In the rows, 128 means zero.
Y: 3 groups of rows, each row roughly a mix of its group's hidden directions:
Y (71 x 10):
[[174 132 122 134 109 173 124 131 148 176]
 [153 163 145 105 143 154 158  96 169 123]
 [151 120 167 124 112 158 120 133 106 186]
 [129 128 171 143 142 117  65 111 151 136]
 [ 77 104 120 131 122 146 115 176 124  93]
 [140  90 179  85 109 145 134 110 117 130]
 [128 129  74 119 119 127 171 168 103 139]
 [ 95 121  94 141 157  82 143 154 115 101]
 [168 128 117 143 114 168 132 141 125 185]
 [108 118 154 155 115 110 120 138  61 112]
 [ 94 131 114 125 153 100 186 138 119  99]
 [123 121 175 138 124 112  96  81 161 113]
 [105 124 146  89 131  99 139  99 141  74]
 [132 150 155 128 158 123  84 157 173 145]
 [167 155 142 103 127 156 143 101 172 151]
 [ 70 132  85 134 126 102 141 126 146 100]
 [128 127 126 118  86  92 187 119 107 130]
 [146 128  81 107 113 170 170 136 110 115]
 [ 93 129 108 126 160  97 180 144 121 102]
 [ 90 103 158 104 134  99 131 125 102  83]
 [ 86 126  77 132 125 131 161 125  91 107]
 [122 134 168 134 137 125  91  81 167 109]
 [136 171  83 134 130 124 132 117 181 109]
 [108 123  88 101 131 125 173 123 175 112]
 [151 133  87 103 114 114 147 119 185 144]
 [ 80 145 122 146 146  98 118  78 139 110]
 [123 141 109  89 126 110 178  96 141  93]
 [156 129 104 155 115 166 132 159 117 177]
 [152 137  96 161 116 165 123 164 129 168]
 [135 136 159 141 158 173  73 126 128 128]
 [162 129 161 128 108 166  87 117 126 164]
 [104 146  72 131 131  86 163 135 127 140]
 [ 99 116  73 120 148 101 148 145 160 108]
 [115 113  83 137 154 123  77 149 159 117]
 [174 140 175 121 143 149  95 119 151 146]
 [ 72  99 119 146 115 101 134 150  94 112]
 [151 105  96 116  90 130 179 135  98 129]
 [158 119 108 128  96 181 145 161 128 154]
 [133 127  76 118 116 126 173 164 100 141]
 [100 114  94 131 124 136 152 169  75 126]
 [117  97 180  84 120 120 126 105 123  98]
 [120 123 163 154 137 125  59 137 143 128]
 [ 82 109 110 142 153  99 144 160  95 108]
 [159 126 150 152 127 153  86 129 138 180]
 [134 125 181 131 133 137  84 100 164 113]
 [109 122 138 149 161 158  69 136 122 103]
 [140 134  98 125  77  89 141 101 143  97]
 [ 84 131 123 154 145 100  96 156 123  86]
 [167 146 158 114 144 169  99 114 164 127]
 [166 137 153 126 110 167  83 107 144 150]
 [158 146 174 129 146 132  94  90 158 139]
 [ 95 113 122 154 134  90 127 152  77 104]
 [137 129 180 132 136 141  87  89 157 114]
 [126 124  79 123 116 114 169 170 101 145]
 [143 158  83 113 130 121 183 101 141 132]
 [ 97 102 124 152 112  98 120 150  72 114]
 [142 143 140 169 150 121  83 118 133 176]
 [145 123 180 135 124 117 101  76 153 124]
 [117 141 110 184 144 125  88 163 120 147]
 [103 124  73 117 115 155 163 136 114  95]
 [106 148 157 135 165 135  75 143 161 126]
 [156 131 167 121 102 177 102 106 131 153]
 [157 126 114 111  65 107 151 107 141 147]
 [ 94 130 152 120 148  85 105 106 137  82]
 [115 122  84 127 123 126 162 172  84 139]
 [121 118 142 114  92 116 192 126  99 147]
 [135 138 167 138 146  90  91 143 160 159]
 [133 111 128  98  90 140 179 126 138 170]
 [137 117 162 159 144 126  88 127 104 179]
 [142 139 152 142 129 136  68 117 176 132]
 [ 94 104 120 155 132  99 113 158  78 114]]
which group is each row in? (one row of each group first):
[169 143 150 124 113 164  86 103 152 146]	W
[136 120 100 105 112 143 194 135  98 136]	Z
[121 132  76 119 126 129 161 181 109 139]	F

[132 110 157 113 105 148 161 139 103 183]	W
[100 112 162  98 127 107 113 115 139  72]	Z
[ 72 124 113 143 125 111 131  83 126  91]	F
[113  93 133 127 118 139 151 165  69 134]	Z
[125 130  78 124 123 113 169 167  98 148]	F
[172 125 124 111  98 177 142 128 150 159]	Z
